In the rows, zero is written as 128.
Named moves (each a turn or a mirror), then the moves between two rows, first move first; the first pair answered
Q47 (before -> after):
[128 135 127 150 108 107 125 152 139 146 139] -> [140 144 116 160 105 117 130 124 116 132 121]
[143 139  84 156 123  79 118 133 129  73 160] -> [135 131  92 144 131  69 111 158 150  86 166]
[102 114 129 125 138 144 132 119 131 129 115] -> [ 98 111 128 124 144 147 131 125 130 125 114]
[141 147 120 163 133  95 132 149 122 113 137] -> [137 145 122 164 136  91 132 150 128 116 138]
Q214 (before -> after):
[156 113 187 121  99 136 104 144 149 177 141] -> [155 104 162 120 109 126 126 169 186 169 141]
[151 141 134 138 117 139 137 102 121 127 106] -> [160 141 110 137 121 127 149 121 150 118 110]
[131 109 120 108 125 102 116 148 169 109 150] -> [108 131 149 124 130  92  97 122 128 122 165]
Q573 (before -> after):
[134 116  72 148 168 115 137 156 166  70 127] -> [117 163  91 196 163 104 144 123 132 102 124]
[178 115 112 135 111 155 141 102 124 119 104] -> [180 125 115 145 111 149 143  98 116 128 102]
[147 157  56 170 130  65 133 140 156  81 158] -> [150 154  57 172 132  64 133 139 162  81 158]
[108 122 133 126 129 134 142 122 120 119 111] -> [110 125 127 117 122 136 140 120 119 114 113]
Q212 (before -> after):
[124 153 121 161 128 140 180  99 105 130  53] -> [113 177 138 169 129 117 187 131 127 163  74]
[141 149 149 122 120 119  75 103  73 112 151] -> [134 162 168 129 124  99  80 129  89 143 171]
[109 133 127  97 151  87  76 133 148 110 190] -> [121 123 109  91 151 109  70 107 125  84 174]
[ 64 166 121 156 159 104 164 106 106 118 124] -> [ 61 160 115 149 157 114 162  95 100 107 121]
Q979 (before -> after):
[136 115  94 113 133 139 168 175 182  98 133] -> [144  99  87 104 127 138 128 131 125  55 131]
[101  77 175  85 140 190 111 125 132 139  96] -> [118  85 190  93 131 188 102 116 117 154  98]
[152 158 122 158 116 126 131 100 102 142 129] -> [135 159 122 160 114 123 157 129 140 162 115]
[142 140 122 155 123  86 130  97  79 130 163] -> [140 152 129 151 124  85 161 130 127 165 156]
Pairs:
(2 to 3 moves a pair)
[163 168 131 161 118  92  86 114  93 119 163] -> [168 149  71 153 133 126 138 108 126  69 124] -> Q979 Q212 Q214
[144 105 112  94 118 148  94 126 152  86 139] -> [139 119 164  98 111 150  75 122 126 137 152] -> Q212 Q214 Q214
[ 91 147 185 118 146 138 135 112 100 152 118] -> [ 98 141 185 112 145 120 133 150 146 164 143] -> Q573 Q47 Q212
[207 145  95 162 118  86 119 132 152  78 139] -> [121 165  80 161 150  86 163 156 184  82 138] -> Q214 Q979 Q979
[104 148 113 126 122 159 156  97 125 123 107] -> [127 151 118 128 117 139 160 142 165 152 124] -> Q979 Q214 Q212
[102 113 118  95 145 188 106  92 113 100  92] -> [ 94 165  96 142 144 171 162  85 120 131  83] -> Q573 Q214 Q573
[138 175 121 191 124  72 155  99 119 166 117] -> [164 151 160 160 106 108 149 109 118 197  97] -> Q214 Q212
[175  64 129 105  92 168 119 148 106 107 120] -> [182 127 127 162  86 154 177 152 125 169 107] -> Q212 Q47 Q979
[ 62 146 188 131 137 133 114 122  90 170 140] -> [117 109 134 106 126 177 186 160 174 153  97] -> Q214 Q573 Q214
[133 171 150 181 120  94 131 112  95 159 140] -> [125 170 122 184 132  80 154 138 136 159 152] -> Q214 Q214 Q214
[106 123 130 132 114 170 151  93  92 146 111] -> [101  76 126  96 120 166 117 129 120 118 133] -> Q212 Q573 Q979
[113 177 151 149 121 122  91  81  77 139 143] -> [ 94 132 189  90 122 168  98 122 105 162 130] -> Q47 Q979 Q214
[ 87 140 113 142 115 109 110  71  93 108 135] -> [136  95 103  98 102 142 149 132 171 115 115] -> Q212 Q214 Q214
[138 169 132 163 111  93 161 160 161 172 136] -> [103 161  99 157 129 107 185 162 171 137 121] -> Q47 Q979 Q47
[141 120 145 111 121 150 130  99 102 144 108] -> [ 97 146 109 133 147 107 132 116 120 118 136] -> Q214 Q214 Q979
[119 142 129 143 141  92  86 130 109 122 160] -> [171 102  94 120 130 134 114 131 135  93 123] -> Q214 Q214 Q47
[ 93 139 141  82 131 119 128 178 156 156 123] -> [141 116  92  85 112 157 136 113 110  80  87] -> Q47 Q573
[ 65 177  77 162 151 102 184 161 190 117 158] -> [ 96 137 173 126 121 161  76  61  32 121 140] -> Q979 Q212 Q214
[109 106 136  85 136 133 151 186 175 159 136] -> [ 60 119 152  95 146 116  99 152 109 140 163] -> Q979 Q212 Q214
[178 122 140 131 110 114 107 126 121 148 139] -> [111 150 133 153 134  93 118 131 124 143 160] -> Q214 Q979 Q214
[182 117 164  93 118 102  57 183 154 117 160] -> [118 147  92 126 154  75  92 171 155  59 162] -> Q979 Q212 Q214
[123 167 170 152 122 132 141 100  92 176 126] -> [123 143 140 141 124 161 148  77  89 140  98] -> Q979 Q212 Q979
[112 125 155 106 119 121  84 123 100 153 166] -> [ 75 119 147  91 137 140 112 137 115 148 142] -> Q979 Q979 Q214
[127 183 120 150 124  58 114 134 147 130 158] -> [132 142 107 123 129  82  82 108 111  71 150] -> Q573 Q212 Q214
[130 140  87 126 165 123  91 148 144  83 132] -> [131 122 132  97 163 148  72 150 139 100 135] -> Q214 Q214 Q47
[ 84 114  93 133 134 120 109 112  93  79 139] -> [122  97  89 120 118 158 132 102 101  77 111] -> Q214 Q573 Q214
[154 195  98 179 127  94 167  97 133 173 109] -> [189 158  92 144 114 142 178 101 141 158  76] -> Q214 Q214
[ 94  99 153  85 132  87 125 169 180 125 149] -> [144 100 101 112 128 126 135  68 106  65  96] -> Q47 Q573
[158 113 114 115 120 143  95 102  89  78 126] -> [105 106  91 103 143 154 154 145 155  81 107] -> Q979 Q979 Q979
[142  97 145  96 119 137 108 167 180 124 132] -> [167 137 117 149 112 155 129  81 101  96 102] -> Q47 Q573
